One vector is turned by the same rotation once a step. Each row is the vector after some number of steps, and that number follows the row.
The counts run from 0 to 278.
187 113 205 122 140 148 144 147 167 150 125 115 170 121  94 136  92 114 123 114 141 107 120 135 128 155 119 122 111 117 165 125 137  80 147 127  71 152 129 127 122 132 157 137 136 135 140 123 144 135 119 137 114  97 135 111 134 140 124 115 134 131 118 125 125 112 139 104 127  84 139 110 140 122 136
178
150 164 164 123 132 158 138 101 133 152 108 123 133 110  67 147 127 148 111 155 120 126 123 146 101 128 113 126 117 120 141 127 106 104 117  97  84 140 124 128 121 133 100 100 144 168 128 178 121 144 125 149 151  97 114 127 160 123 132 126 112 139 158 125 182 139 137 105 130 117 116 121 159 118 142
194
133 157 170 129 111 145 140 115 112 175 135 100 168 149  92 152 123 115 130 125 118 140 141 124  82 130 136 125 147 145 134 125  87 125 142 128  81 123 133 161 151 176 136 100 137 140 113 157 164 135 142 140 111 117 104 124 145 128 105 134 105 171 140 108 136 117 147 124 136 113 117 165 111 101 125
127
134 160 169 130 117 131 144 123 120 178 125  93 161 145 102 146 125 111 137 121 118 138 133 123 105 125 117 138 143 154 130 138  88 118 144 144  63 116 133 164 144 174 145 112 131 126 119 148 166 128 148 141  91 104 102 120 128 130 106 122 113 173 130 116 136 102 142 136 138 112  94 165 119 103 126
128
190 156 165 113 125 119 107 114 104 158 129 114 186 124  98 152 110 134 125 147 129 125 162 121 120 130 112 129 123 147 148 134 115 111 125 132 120 135 155 141  81 119 142 117 121 158 141 139 132 157 120 178 125 127 140 110 125 163 138 103 127 131 146 118 135 155 161 123 128  97 116 111 182 112 142
65
151 140 154 101 148 164  91 121 146 122 132 102 141 122  89 162 119 149 102  93 131 131 127 153  96 128  71 113 143 124 142 152 134 117 120 166 128 147 147 146 138 151 121 116 138 138 124 103 144 155 149 141  90 103  79 105 140 155 100 124 139 141 120 102 152 145 140 111 107 111 115 131 139 162 121
222
147 127 191 147 141 125 145 133 132 151 125  93 131 155  78 157 129 125 142 130 123 131 117 159 118 109 126 125 112 140 147 118 121 126  94 134 105 166 123 154 142 180 124 128 120 152 134 135 148 128 104 153 139  99 110 106 143 134  81 121 106 154 111 135 159 106 152  87 128  96 106 145 116 160 157
0
139 140 163 127 145 108 173 114 143 165 116 101 136 143  86 131 129  96 150 132 143 122 126 119 121 154 107 124 110 159 138 119  96 120 151 121  67 128 129 135 105 162 131 125 123 122 140 163 160 104 107 159 111 103 121 129 123 111 151 129 131 153 117 128 153 102 134 119 145 100  84 143 153 102 148
276
157 123 198 139 137 143 138 122 149 147 142 102 130 119  94 161 114 126 136  94 119 138 114 158 122 105 122 155 104 132 130 163 109 109 105 122  95 169 115 168 138 136 141 107 143 162 117 136 126 152 113 129 123 103 106 107 173 146 121 119  88 146 136 127 167 120 151 120 129 106 111 149 116 158 129
110
187 144 188 111 159 122 148 118 131 177 143 101 157 130  99 134  89 128 133 101 115  96 165 129 119 155 116 144 163 119 148 134 139 121 107 156 114 128 138 146 106 140 151 142 129 127 130 116 137 126 140 137 107 145 110 116 100 137  87 117 104 125 123 134 135 101 151 132 154 102 120 167 115  94 117
247
146 138 168 113 149 148 122 117 153 135 122 104 115 114  94 170 114 150 133  92 132 136 122 167 120 111  91 154 102 139 127 170 113 119 120 144 114 161 130 157 127 126 132 114 138 141 131 114 141 153 128 126 118 108  94 108 152 152 120 113 100 144 126 123 180 129 144 135 129 123  68 138 132 165 122
112
125 148 177 112 153 143 144 121 143 160 109  97 100 117  69 147  86 146 118 118 120 118 126 147 140 144 111 149 117 111 153 130 128 111 126 141  83 136 101 128 136 152 141 122 127 131 117 144 132 118 138 127 125 116  73 109 104 123  93 117  99 138 126 147 157 100 139 124 131 118  70 159 117 115 123
10
168 151 189 129 137 125 130 118 107 151 136 122 137 131  86 148 120 121 116 114 128 136 123 134 107 126 137 152 129 138 147 155 105 110  90 122  93 165 115 138 133 146 152 112 146 160 130 151 134 144 113 175 130 125 119  74 148 159 110 131  97 127 117 149 174 132 144 112 128 135  88 123 134 142 144
107
149 128 147 110 159 127 124 104 151 147 125 101 124 121  94 152  90 133 114 113 145 119 177 145 122 163  82 118 127 115 129 129 121 117 163 141 130 108 162 131  94 143 113 129 120 147 137 140 135 130 113 151 106 132  87 129  96 125 130  94 124 126 135  91 121 116 172 123 132  77 108 161 158  94 118
162
179 121 194 126 142 122 144 148 158 174 149 107 137 146  99 154  91 113 163 117 102 135 135 147 125 134 126 111  99 142 155 145 112 119 105 110 131 135 143 179 101 145 139 128 120 150 145 127 158 149 124 129 118 108 122 124 142 158 111 133 103 143 137 122 158 104 154 134 148  96 123 141 127 113 142
257
142 141 157 111 156 125 157 100 158 156 129  90 141 113  84 151 108 122 133 112 146 119 133 123 149 137  69 130 104 128 124 106 135 112 168 158  86 136 125 144 100 123 133 108 111 132 117 127 122 110 140 127  87 120  88 146 104 128 142 107 137 136 142  93 136 118 143 116 134 104  93 161 168  98 131
52
127 133 159 103 143 152 109 132 136 127 147  94 129 142  74 172 120 141 121 108 119 139 121 138 102 135 104  98 133 112 144 106 136 118 130 155 106 154 133 136 164 157 122 108 125 142 131 119 155 143 140 142 107 124  67  89 140 154  87 136 135 156 116 105 142 133 155  80  96 129 111 139 137 152 129
224
127 151 180 114 157 146 145 114 150 150 107 108 112 108  71 145  93 146 113 105 133 111 134 159 138 146 106 153 126 109 150 134 124 118 114 138 106 129 111 128 117 138 145 133 126 134 106 140 128 103 140 118 130 116  70 117 112 110  87 117 101 132 125 159 163 116 129 127 138 123  76 165 112 116 119
11
167 132 171 114 147 137 112 153 173 130 123 109 120 135  86 156  85 132 154 103 140 137 143 166 129 126  92 115  92 143 162 161 111 109 129 115 143 126 143 157  75 137 131 138 119 150 139 123 159 138 133 120 117 108 101 122 124 155 130 125 125 137 137 131 169 132 130 147 130 118  84 124 149 121 155
260
145 140 154 139 140 153 126 117 142 143 102 107 134 132  80 160 130 144 115 152 138 116 159 163  93 121 104  96 133 139 142 124  99 119 125 120 113 121 171 134 117 169  84 146 132 157 135 176 140 150 102 159 131 106 111 134 138 112 124  93 122 152 136 101 159 132 138 102 124  79 137 130 145 119 146
84
143 162 152 117 150 161 131  88 124 154 103 103 127 119  75 154  87 151 104 100 138 115 172 139  80 147 107 151 169 114 135 156 121 127 136 150 121 115 147 137 115 155 108 136 151 136 131 139 122 140 134 139 133 141  89 131 112 117 106 103  93 131 137 132 144 120 144 128 148 117  93 164 112 106 116
15
123 121 181 118 140 148 135 120 142 150 134 101 138 127  98 151  96 144 113  86 123 144 134 151 114 147 112 145 136 108 134 144 118 111 148 133  78 144 142 152 154 151 139 105 140 144 115 142 147 120 130 113 102 122  66  98 148 113  87 119 102 162 120 112 142 101 162 123 125 118 104 178 121 133 114
119
150 137 168 115 131 137 140 131 137 140 159 121 155 157  74 138 114 114 137  99 130 156 118 115  79 152 120  97 143 128 163 125 124 121 136 110 125 146 145 139 119 161 128 100 122 168 142 154 152 107 123 143 115 131  80  96 145 140  88 165 156 154 126 125 150 138 141 110 128 140 128 148 144 106 145
38
167 127 183 144 157 131 164 120 144 147 104 112 147 126  92 117 129 152 142 119 119 137 113 147 112 139  97 127 131 137 133 145 132 110 119 116  88 163 154 135 117 155 112 128 127 151 152 154 129 112  94 147 135 110 119 112 144  97  95 118 125 155 112 126 181  99 155  98 165  94 116 131 153 147 134
188
134 162 177 144 131 136 132 113 117 172 124 101 161 129  79 154 114 116 123 142 123 112 132 152 133 104 116 138 110 117 157 125 112 113 105 142  77 129 107 139 128 160 149 108 105 155  89 153 124 121 156 141 111 108  96 136 115 133 106 119 121 140 156 135 133 109 139 131 126  97 111 178 112  88 143
237
133 163 159 120 112 155 126 109 109 168 131 104 164 148  89 145 131 126 112 125 125 131 147 128  62 139 125 121 163 145 141 133  91 135 130 124 101 113 140 148 138 174 128 100 134 137 118 161 165 129 151 143 117 120  89 117 153 123  98 132 113 168 149 118 144 132 142 130 133 109 118 167 113 102 122
126
165 132 196 104 140 118 138 157 152 154 129 108 157 116 103 150 107 145 143 139 111 117 128 154 189 139  95 118  99 149 151 128 123 112 116 126 112 139 142 150  95 105 164 126 111 128 146 112 153 135 122 134 111  94 110  98 128 153 112 103 129 146 121 125 161 126 153 122 132 101 108 118 176 134 126
70
151 149 175 146 142 141 124 118 141 132 100 101 130 127  73 155 122 143 132 119 145 117 131 181 123  86  98 141 105 143 159 137 121 125  96 132 125 161 115 146 100 154 128 129 118 157 105 138 130 119 120 138 140  99  96 123 140 127 102 113 118 138 138 154 177 139 120 118 124 103  90 145 121 151 157
3
167 128 177 122 143 121 116 155 161 141 129 100 119 139 101 162  82 126 165 100 130 145 140 159 147 118 107 123  86 148 157 161 117  99 140 128 116 133 142 161  84 141 139 144 117 150 142 125 152 144 133 122 110 115 103 122 122 163 126 120 115 140 120 122 155 110 139 150 137 115  91 130 150 126 152
259
152 126 179 142 139 126 127 142 149 128 112 120 141 135 102 151 117 151 119 133 142 125 152 170 141 125 111 115 134 132 146 117 106 104 129 113  87 131 167 125 105 148 122 157 121 171 126 185 127 103  92 141 120 122  83  96 127 105  85  95 137 155 114 125 144 129 135 104 126  99 139 140 155 112 146
81
159 152 173 113 137 135 143 102 130 143 143 114 159 138 100 166 137 127 119  99 150 110 159 145 120 114 109 158 170 167 116 136  69 140 112 129 114 139 147 153 108 114 140 144 145 142 119 143 129 137 108 153  99 130  99 106 163 135 117  90 118 153 123 135 160 160 118 120 132 125 122 137 126 121 120
210
133 143 165 100 144 168 118 111 151 130 119  99 110 116  74 179 108 152 128  99 134 135 132 168 118 121  92 144 101 130 135 156 115 121 119 132 129 150 125 158 127 125 126 107 141 144 124 117 143 156 132 119 130 113  84 105 156 151 121 120 106 148 140 126 176 158 136 125 113 131  74 128 139 162 131
113
174 140 173 109 145 154 127 127 146 118 108 123 157 131  71 131 117 159 120 125 148 119 134 138  88 164 105 106 145 121 162 125 146 106 129 122 114 154 141 102 105 140 118 137 138 141 163 144 135 120 105 153 149 124 108  93 128 127 107 128 143 129 122 144 165 147 132  88 134 115 106 101 170 134 138
184
132 130 160  97 134 125 145 114 120 162 125 110 131 150  80 167 103 114 126 139 146 113 172 123 120 171 132 102 127 126 145  88 105 128 159 121 120 106 146 127 112 146 127 124 123 139 149 158 154 131 107 170 132 141  92 103 102 131 122 106 119 139 128 122 118 136 162 104 127  99  94 140 159  78 143
165
128 130 151  90 149 137 148 110 137 159 125 104 122 151  76 167 106 126 124 130 143 105 176 132 111 175 109 103 129 126 132  94 108 145 154 127 146 104 157 125 100 151 108 129 129 127 152 141 159 136 103 158 127 135  91 123 108 131 124 108 118 141 133 110 132 136 168 105 129  90  99 145 153  83 132
164
142 135 163 151 145 130 113 121 128 130 131  95 156 135  92 145 125 141 116 103 143 136 142 159 104 100  97 134 142 121 143 136 128 113 117 159  98 152 149 135 128 167 127 120 108 175 102 151 124  99 125 144  95 131  73 112 131 120  77 108 138 151 121 115 130 116 143 117 127 100 126 180 123 133 141
229
172 132 184 115 146 151 144 125 150 132 118 127 156 130  69 129 124 150 121 132 138 126 128 136  84 160 123 106 146 119 159 114 147 109 120 107 113 156 145 113 113 146 119 119 142 146 154 149 137 118 100 151 155 121 109  94 147 119  93 140 142 139 123 139 158 137 146  76 135 118 123 105 161 133 140
185
149 129 153 143 145 133 157 116 154 144 146 101 144 152  85 142 128 120 150 102 145 156 125 141  97 106  84 106 110 149 124 131 119 124 143 129 121 151 159 168  99 163 107 103 108 167 128 146 143 108 119 132 103 114  91 138 156 123 115 133 141 167 140  91 149 112 142 127 145  98 124 170 141 113 144
42
135 143 149 153 148 132 112 111 122 134 116  91 153 140  90 140 132 144 119 111 142 131 145 165  92  99  79 135 147 134 139 145 123 123 116 163 113 148 162 144 125 180 115 119 110 162 108 140 128 112 130 145  97 127  87 126 127 119  82 111 131 152 132 109 144 121 144 122 141  90 107 177 128 135 135
230
174 143 170 116 158 129 139  92 128 132 130  98 129 140  86 165 121 137 132  94 139 128 153 140  96 120 110 163 159 143 118 148 119 119 116 163 108 164 145 142 128 143 105 148 146 147 143 126 110 161  93 169 119 132 126 112 132 142 125  95 102 133 109 123 158 128 136  95 136 129  86 128 137 160 142
103
143 137 182  99 144 130 175 109 137 165 151 106 137 136  86 166 131 123 122 112 118 120 150 122 134 146 126 142 163 147 107 108  86 131 131 127  78 133 130 144 152 111 136 137 149 129 134 151 127 132 108 150 102 129  88  88 147 122 105  99 106 169 110 126 150 123 144  93 132 132 124 148 124 115 113
207
